One turn or mirror swaps these rows in pairs. Which row does each one swap with?
geneb: [ -1   5   2   5 -21  20   9   2 -12  -1   0  -8 -20 -21   8  -2]
diz: [ 20   6   1   5 -14   0   1  -9  20 -10 -24  -5  -1   7   0 -17]
vumul: [ -6  10  -7   7  -8  -5   5   7   7  13   2   1  -5  27 -10  15]
Bome: [-12  -8   1  11  13   0  -8 -18 -20   1   5  -2   2 -10 -10  -9]
dipar: [-13 -15   0   7  14  -5 -12 -12 -11   9   8  -3   3 -13  -5  -3]
veli: [ 13   8   2   7 -19  -7  10  -4  20 -14  -8  -8   9   6 -15 -16]
tesis: [-11 -14  -1  12  11  -5  -6 -14 -20  -3   3  -3   5  -9  -4 -13]
Sopu: [ -2   6   7  12 -27  11  -3  -1  -3   6   3  -6 -21 -21   8  -2]
Nov: [ -4 -12   1   6  10 -10 -13 -10 -18   1   5   0   4 -16   2 -14]
riro: [ -1  16 -18  -6  15   3   5   8   2  -4  -2  -7  -1  18  -9   8]
Zura: [ -3   5   1   2 -26  13  10   6 -10  10   3  -3 -18 -18   8   5]
Nefud: [  4  -9  10  -7  -1   7  -4  -4  16   4 -25  14   9  11  -4  -9]
gela: [  0  13 -19  -9   6   3  -6  12   1  14   8  13  -9  13  -8 -12]
dobam: [  7  -5  13  -1 -14  -4   3   3  18  -4 -20  -1   8  12 -15 -22]
Bug: [ -1  11   3   1 -16  25   0  -4 -13   3  -4  -6 -21 -19   9   2]
nefo: [  7  17   1  -5   2   4   6  13   6   6  -3  -1 -25  19   0  10]
rud: [-11 -19   1   9   4 -13  -5 -14 -12   6   6   1   9 -10  -5 -11]
turi: [ -7  11  -7  -9   5  -3  -4  17   6  10  -5   7   0  21 -18  -1]
mumu: [  7  -2  16  10 -11  -7   4  -2  29   6 -11   5   1   4 -19 -14]
devar: [ -1  17 -11  -7   0   9  17  18   6   4  -1  -3  -2  15  -3  11]
vuz: [ 23  -3   4   9 -10   9  -4  -8   9 -10 -10 -13  16   3   3 -20]
Vizaz: [-10  -7   4  15  10  -6  -8 -21 -15  -4   7  -7   4  -6  -5 -15]
ziven: [ -9 -12   2   9  10  -7 -12 -14 -20  -3   5  -7   8 -11  -8  -7]
Nos: [ -1  10  -2  -6  -2   6   5  25  -3   4  -6  -5   1  24 -11   9]
ropu: [  2   8   6  12 -23  19   4  -6 -14   3  -1  -7 -20 -19   5  -3]
pureb: [-16  -3   3   8  14  -8 -11  -9 -21  -5   5  -1  -1 -11  -9  -5]
tiluv: [ 12   7 -12  -9   8  10   2  11  -1   1 -11  -2  10  13  -8  16]
Kot: [ 25  -3   4   6 -10  -2   1  -3  14  14  -1  -9  -8  11   4 -25]
zefo: [ -6  -9  -2  15  13  -5  -7 -17 -24   2   5  -3   4  -7  -9  -6]
Kolu: [  3   8   2   6   4   6   1  19   6  15  -3   6  -2  16 -12  19]
funi: [ 11  -4   3   7  -7 -10   4  -7  18  -3 -19   4  15  12  -2 -19]
Vil: [  1  17  -2   0  -8  10  -4  16   5  10 -11   6  -1  20   2  17]
zeli: [  4   9   5   5 -22  19   7  -5  -9   1  -2  -6 -21 -24   1  -5]
Lusev: [  2  11   4   4 -24  14   2  -4  -7  -2   3  -7 -18 -24  10   1]
vib: [  4   5  15   7 -19  12   1  -4  -9  -1  -6 -12 -21 -22   7  -3]
lik: [  1   8   3   2 -18   8   5   5 -10   1   9 -11 -21 -24  10  -5]
gomid: [ -2  -1  14  -1  -1  -6   6  -9  29   1  -7  -6   7  13 -13 -16]
sul: [ -7  14   6   8 -10   2  14  14   8   1   6  -9  -6  27  -5   4]
zedi: [ -2  18 -18  -6   4  18   1  13  -2 -10   8  -4   7   6 -10   0]
fule: [  0   8   6   2 -25  18   1   1 -11  -3  -1 -12 -18 -23   4  -1]
Lig: [ -8  -9   0   7  12  -8  -9 -19 -15  -1   8  -4   7 -10  -2  -4]
Popav: [  8  -2   9   2   3 -16  -6 -12  18  -3 -13  10  -6  14  -8 -19]
Lat: [  6  -9   6  -6 -13  -1   6 -11  27  14 -20   6  -2   9 -11  -6]
ganu: [ 17   0  14   2 -16  -3   5   5  21  10 -15 -10  -5  17  -4 -15]

dipar swaps with Sopu
Nefud swaps with sul
Zura swaps with rud
riro swaps with diz
Nos swaps with dobam

One turn or mirror swaps these rows in pairs. Which row does each one swap with?
vabu: [  9  20  -8 -13  27   6   8   7   9  -4 -27  16  -3 -17  -4 -16   6   9
   2]
reri: [ 4 13 -8 18  6  1  9 -3  1  5  2 -1 -5 12  8  8 17 12  8]
banek: [ 22   6 -16   0   2 -12  12  -4   9 -18   9   5 -11  -1 -12   9 -13  23
  -8]
rezo: [  4   5 -13  24   4  -2  13  -6   0   8  12  10   0   5  -1   1  12  13
  -1]
barez: [ 10  -6   2  29  13   1 -18   0  16 -17  -2  -4 -12  -5 -21  13 -10  -4
  -6]
zipef: [ -9   0   2 -15  10   3 -17   3  -6  14 -25  11  -5   3 -14  -6 -14 -13
  -3]
neb: [  4  17  -3 -15  24   7   2  -7  10 -13 -25  19  -2 -15  -2 -16   0  15
   7]
Loz: [  9  -9   1  29  25  -7 -21   1  12 -10  -7  -1  -6  -3 -14  17  -4  -4
  -9]
Kud: [ 10   8  21  -7  -9   5   6  -7 -11  -9 -10  19 -22 -14   4  -5  -6  12
   1]
Risul: [ 19  -3 -17  -1   7  -8  14  -6  14 -14   6   7 -19  -4 -14   4  -9  25
 -11]
fol: [ 11   3   4   5  13  13 -10  -9 -16 -19   9  -7 -20   1 -20   4  -5   9
  10]
tokam: [ -1  -6   9 -14  13   2 -21   3   3  11 -26  21  -9   5 -18  -6  -7 -10
  -2]
kur: [ 11  12 -13  27  18   1 -16  -9   3   7  -6  -2  -2  14   6  -1 -14   6
 -20]
Vuk: [  6   4   1  -1  21  18 -10  -9 -12 -17  10   0 -19 -10 -24   4   3  12
   9]
dor: [ 21   3 -20   1  -1 -13  12   2  11 -15   4   6 -12  -2  -8   8 -17  22
 -10]
feki: [-10  12  -1 -15   9  12 -16   2 -14  -3 -11  17 -13   7   9 -11  -9  -5
 -11]
Gubu: [ -1  -7   5  -9  14   3 -16   4  -2  18 -27  12 -11   2 -12   0 -16 -19
   2]
Kotib: [ -8   1   5 -13  12  -2 -17   4  -2   7 -26  19 -15   3 -14  -9 -11 -17
   0]
pur: [ 23   0 -23  12  13 -10   2   0  20 -16  -1   8   2 -22  -1   5  -3   2
 -10]
Vum: [  7  -6   3  26  18  -7 -17  -4  10 -17  -3  -2  -2  -6 -20  16  -6  -8
  -6]
Zetog: [  1  -3  -3  27  21   4 -25   3  11 -11  -2  -3 -10   2 -19  16  -8   0
  -4]
vuse: [ 21   1 -21   6   9  -8   4   7  20 -11   5  12   6 -25  -3  -3  -8   3
  -7]
Mik: [ -1  -5 -14  10   1   7  -3   8  -6  19 -14  15  -3  -6  -8  13 -25  16
  13]
suna: [  5   1  -6  33  21  -5 -19  -3  14 -13  -7   0 -10  -2 -18  12  -6  -6
 -10]
Neta: [ 28  17  -4  -7  25   0  14   4  -7   7 -17   9 -20  -4   5  -9  -6  15
  11]
sig: [  8  17   0 -18  24   0   8   4   4  -9 -30  18  -4 -14  -2 -15  -4   9
   3]
nidup: [ 10   4  20  -2 -13   5   5  -6  -9 -13  -5  24 -13 -10   3  -7 -14  11
  -1]
rifu: [  6  13 -15  33  11   7 -17  -5   3  -7   1   5  -7   2   8   8 -11   5
 -18]
Tevor: [ -3   0   7 -10  11   4 -14   3  -1  16 -31  16  -7   3 -18  -4  -7 -15
   4]
reli: [ 10   1  -2  29  23   0 -20  -8   5 -12  -3  -6  -2  -5 -17  12 -11  -5
 -11]
faz: [ 14  16  -6 -21  19   1  -1   7   6  -4 -32  19  -2 -11  -2 -16   3   6
   3]
tivov: [  3  -2   2  28  19   0 -26  -2  11 -12  -1   0  -5  -8 -14  16  -5  -4
  -7]
bup: [  8 -13  -2  11   2   8   2  12 -13  18 -15  20   2   4   0   9 -11  15
   9]
tev: [ 13  -8  10   5  14  15  -5  -5 -14 -19   9   5 -13  -2 -19   7  12  14
  -4]
sen: [ 26   4 -24  11   8  -9   3   1  21  -6   6   4   2 -20  -5   1  -1   2
  -5]
vufa: [  6  11  22  -2   0   2   4   7 -19  -9  -7  20 -14 -13   3 -13  -5  15
   1]
kuga: [-12  -1   7 -10  12   6 -22   3   2  14 -24  20  -7   2 -14  -2  -7 -10
   3]
sani: [ 26  10  -3  -7  23  -1  10   6  -3  10 -20  11 -23  -3   7  -8  -9  14
  17]
pel: [  7  -2   2  23  22  -1 -20  -5  11 -16  -4  -5  -7   3 -25  13  -8  -2
 -11]
sanav: [ 20   3 -23   7   4  -8  -3   7  22  -1   4   2   2 -25   4   3  -3   5
   1]
Puz: [ 20   9  16  -8 -11   4   4   5 -10 -14 -14  19  -7 -10   5 -13  -2  10
  -4]
ronof: [ -1   5   5 -17  13   2 -16  -1 -13  -5  -8   4 -18   4   5 -12 -15  -4
 -23]
bovi: [ 11   4 -13  18   7  -1  16  -9   2  -3  -2   6   6   7  11   6  16   8
  -1]
nufen: [ -8  -8   5  -8  14  12 -22   2  -3  12 -22  19 -16   1 -14  -3 -16 -13
   3]
segip: [ -9  -5   6 -11  15   7 -11   4   2  12 -27  15 -11   8 -12  -5  -9 -14
   9]
foves: [ 8 10 -9 19  3 -5 12 -5  5  2  6  3 -1 13  4 10 10 16 11]
Tig: [ 26  16  -6 -11  24   4  14  -5  -8   4 -19  12 -24  -4   7  -9  -1   8
  10]
rir: [ 23  16  -5 -10  21   1  17  -4  -9   8 -21  13 -22  -5   7  -4  -6  10
  11]
ratap: [ -3  -7 -10   9  -2   9   6  -1 -12  18 -19   8  -9   5  -8  11 -23  12
  10]
rume: [ 20   1 -17  -3   5  -9  18  -4   8 -11   8   9 -13  -5 -11   1 -13  22
 -14]

nidup swaps with reri
Risul swaps with sani
Kud swaps with foves
tokam swaps with Loz
Kotib swaps with suna
tev swaps with bup

One turn or mirror swaps these rows in pairs. Which row does each one swap with?
Vef: [ -3  12  -8  -1  -3   9   8  -8   4 -18   8   7   8 -36  -3 -14  -1   8
  11  -5  -7 -19]
soreg: [  4   2 -13 -13 -15  -2  -4  -4 -17  -4   0   6 -10  -9  15 -17  -2   7
  -7 -19  19   0]
Fuga: [ -5   4   8  -2  -4   1   7  11 -13 -11   6   9 -13  15  23 -12  10  -2
   0   4  -2  -9]
diref: [17 -1  6  8 -7 13 -7 -7 -5 27  3 17 -4 -3  0 -7  1  1 13 -9 -9 -5]
lare: [ -2   1 -22   8  -7  16   7 -14   3  13 -16   8   2  -3   0  19  -2  14
 -16  -4 -16  -6]
Semov: [ 12  -7  -2   0  -5  -5   8 -15   9 -23 -11  -3  10 -13  -9  13 -20  23
  -4 -20  -9  -3]
Tufo: [  1   4  14  12 -14  -3  14 -13 -22   6 -13   2 -14   4   6  -2   8   1
   8  -1 -17   3]
Zamav: [-27  -9   9  -5  -4   8  13  -7  -3 -13  14   9   7  -6   2   8 -11   4
   1 -19 -36  10]
Toduk: [-12  13  14  -1  -9  11  -3  -8   8  14 -21  18  -4   4  -8  -5  -6 -11
  14  -3 -15   2]
deba: [-20   3 -13 -16   5   0   2  -7  13   2   4  12  -6   0   2   9 -26  13
   6  -8 -12 -31]
pegal: [ -9  -4 -21   1  -2 -22   7   1 -14 -13  -7   3  11  19  12 -13   8   4
   3  -5  -1   0]
lam: [ -9  -4   1  -5   4  -1   8  19   8   9  19  22  18  15   5  -3  -5 -12
  -3  -5 -17  -9]
Kolor: [-21  14   9 -11  -6   5   8  -8  15  -4 -18   2  12   8 -12   6 -12  -7
  11   8  10 -10]
kono: [-28   3   1 -18   2  -1  14  -5  -4  28   7   4  -7 -11   7   6 -18  12
  -6 -13 -13   8]
zeda: [  4   4 -19 -17  -6 -11   4  -7  -8  19   1   9   0   3   3  13 -27  -3
 -11  -9 -21  14]
boti: [ -7 -10 -23  -2   3 -15   9   1 -14 -14   6  -4   3   4  28   5  -1   1
  -2 -12  -2  -3]
todu: [-15  -4  -5 -10   1  11   8  -4  31 -25 -11  -3   6  -3   3  -8  -4   8
   2  -4  -7 -18]
laku: [  0   9   1  -6   1 -22  13  -4 -25  16  -7  10   2 -11   4   5 -14   8
   9  -1  14 -13]
Ketoz: [ -4 -24  -8  -4  -2  -5   6  -2  -4  -8   6  16 -19   5   7 -18 -12   1
  -4   3   4 -20]
linep: [ 12   5  12 -14 -15 -10   0  -8  -6  -1  -9  -3 -23   9  13 -10  -1   4
   1  -7  -5  15]
Kizus: [ -9   6   3  -9   4 -14   9 -15 -22   5  17  17  22  12   3  -2   4   3
  -3  -9  -9  13]
gul: [ -6  10 -13  11  -2   8  -1  -9  -6  13  -7  22  -4  -7   2 -22  -7  17
  17  -9   6  -4]
vifu: [ -9   3  -6 -17   0   8  11   0  -1 -31  -8   8   2 -14   0   8 -10   9
   3 -13 -29 -12]
vizop: [  2  11   7 -16  -9   8  14   0 -16   1  -2 -10 -23  -2  17 -10 -10  -4
   9  -3   7   3]
mido: [  4  12   4   4   8   0  19  11  12  15 -17   7  18   3  -4 -11  -9  11
  17  -5 -24   9]
val: [-21   0  -1  -9  -4  28   9  -3  17 -21   6   0   2  -2   2  -9 -19  -7
   4  -4 -12  10]
Guku: [-21   0   0 -16   2   4   6  -6  25 -18   7  -2   3  -3   4  -6   0   9
   3 -10 -26  21]
Nal: [ -2  -2 -11  12  -4  -1  13  -4 -22 -11 -10  11 -16   4  10 -18  -3  14
 -10   3  -9   5]
zanug: [-11   4  -3  -5   3   2   4  22 -10  10 -10  20  14   9   7  -4  -2  17
  -4 -25 -14 -12]
Medaf: [-40   2 -20  -6  -3  -6  15 -10   5  -5  -5  -3   1   5   5   9 -15   5
  -8  -3   0 -10]
Rebam: [ -3  -1 -10 -22   2 -11  11  -1   0  -5   1   8   1 -20   6  -3  -8  11
   9 -14  24  10]
depit: [-20   0 -13  -1  -3 -15  10  -7  -7  30  12   7   8  14  -3 -12  -8   5
  -2 -10   0   4]
Ruk: [ 18   4  -2  -3 -11  12   5  -4   2 -24  -7   5   1 -32   0   5 -12   6
   4 -12   5  -3]
vupov: [-20  -3   0 -17   2   1   8  -5 -13  11   1   7   1 -10   0   3 -23  11
  -2 -11  27  14]
vako: [ 13 -10  19  -5  10   3  16 -25   2   2  -7   3  13   5 -12  16  -4  12
   8  -3 -13   2]
vami: [  4  -6 -14   4   0 -17  20  -5  -9 -17  10   2 -11   1  18   1   5  15
  -3 -10   8  10]
litu: [-14 -12 -13  -2   1  -9  18  13   3 -15   2   7  -1  12  22 -13  -5  -3
  -8   6   3 -12]
lusad: [-16  -8  -1  -5   6 -17   9  -5  17   7  -4  20  22   1   2   5  -3 -18
   5  13 -10   2]
poba: [ -8   6  -2  -7  -8  -8  13  -6  28 -18 -10  11   0   9  -8  -4 -15  -4
  -1  10  13  -8]
Gupa: [ -7  11  12 -12   4  -3  11 -13  17   1 -11  -8  17  -1  -6  16  -9  -3
  10  -4 -29  12]
zadid: [ 12   2  17 -22   0 -17   6  -3   1   4 -15  -5  -8  12  -4  10  -8   3
  16  -6 -21   5]
rap: [  5   3   6  -8  -5   6   4 -14  15  17 -10   2  12  -4 -22  12 -14   8
  19 -19 -13 -11]
muguz: [ 12   1  20  -4  -1 -16  10  -4  -5  18   0  14   9 -26   3   4 -19   7
  -2  -8   0  10]
guz: [-14   4  -3  -5   0  18  -4  -8  18  13  11  19  24  -4  -3  15  -8  10
   7 -18   0   8]
Didaz: [ -2  -5   7  -5  -4 -17   3  -2 -16  18  -1   7   2  10   5  -8 -13   2
  -4  -9  -7  32]
soriz: [ -3  11   8  -5  -1  -4   6  -3   0  29  -1   5  -1  19  11  11  -1  11
   1  -4  11 -10]
doden: [-14   7  -7   0   0 -10   6 -11   5   3  12   6  10  -1  -5  -9  -7   7
  -2  -7 -19  36]
Pep: [ 24   5  -2   8  -4  10  14 -10   2  23   4   2   3 -23   0  16  -2   6
  -1  -4  -6  -1]
liba: [ -4   4   8   3 -10   5  -2   1  -9  -3 -30  11  -2  -7  -6  -5 -19  12
  15 -25  15   0]
Rapam: [  2   2   0   7  -4   8  15   0  18 -12   7  10  14 -27  -1  -3  18  13
  10  -4  -7  -6]
zusoz: [  8  -5  11  -2   6  -2   9  -6  14 -17  18   0   4 -24   1  13 -11  -3
   3  -8 -24   8]
Nolol: [-23  -6 -27  -5   2   0   9  -9   8  23   8  -4   2   2   6  15 -25   1
  -3  -6 -11  -6]
Mavo: [-17   3  -4  -9   4   3   8  -1  15  21  27   5   9  -3   7   4  -3   6
   1  -7 -30 -17]
fak: [  9   4   1  -4  -3  -2   7   1  16 -39  -2  14   6   4  -1  10  -2   4
  11 -15 -11  -5]
gulu: [  9  -7   9   8   1 -18   5   6 -11  -3   8   9  -8   8  14 -10   6 -15
   6   5 -11  10]
zosap: [ 17   0   4  17  -6   6   3  -4  11 -30 -12   1  12  -4   5   2 -12   9
   3 -18  -9  -4]
mato: [  5  20   8   9  -8   5  -3   9   0  18 -16  11  13  -1  -8 -10 -15   8
  22 -18  -2  -7]
Lito: [  2  -2  -1  -3  -3  29   6 -10  10 -20  11   5  -4 -26   5  11  -5  11
   0 -10 -11   3]
zili: [  5 -20  -3 -10 -12 -12   5   4  -4  -2  20  20 -12   5   9   2   0  -2
 -15  -3   4 -14]
tifef: [-22  -9  -5   5   6   2   7 -15  17  -6  -2  24  22  -5 -14   6 -22  -1
   4   4  -4  -2]

mato swaps with Nolol
soriz swaps with guz
lare swaps with zanug
litu swaps with Ruk
val swaps with vizop

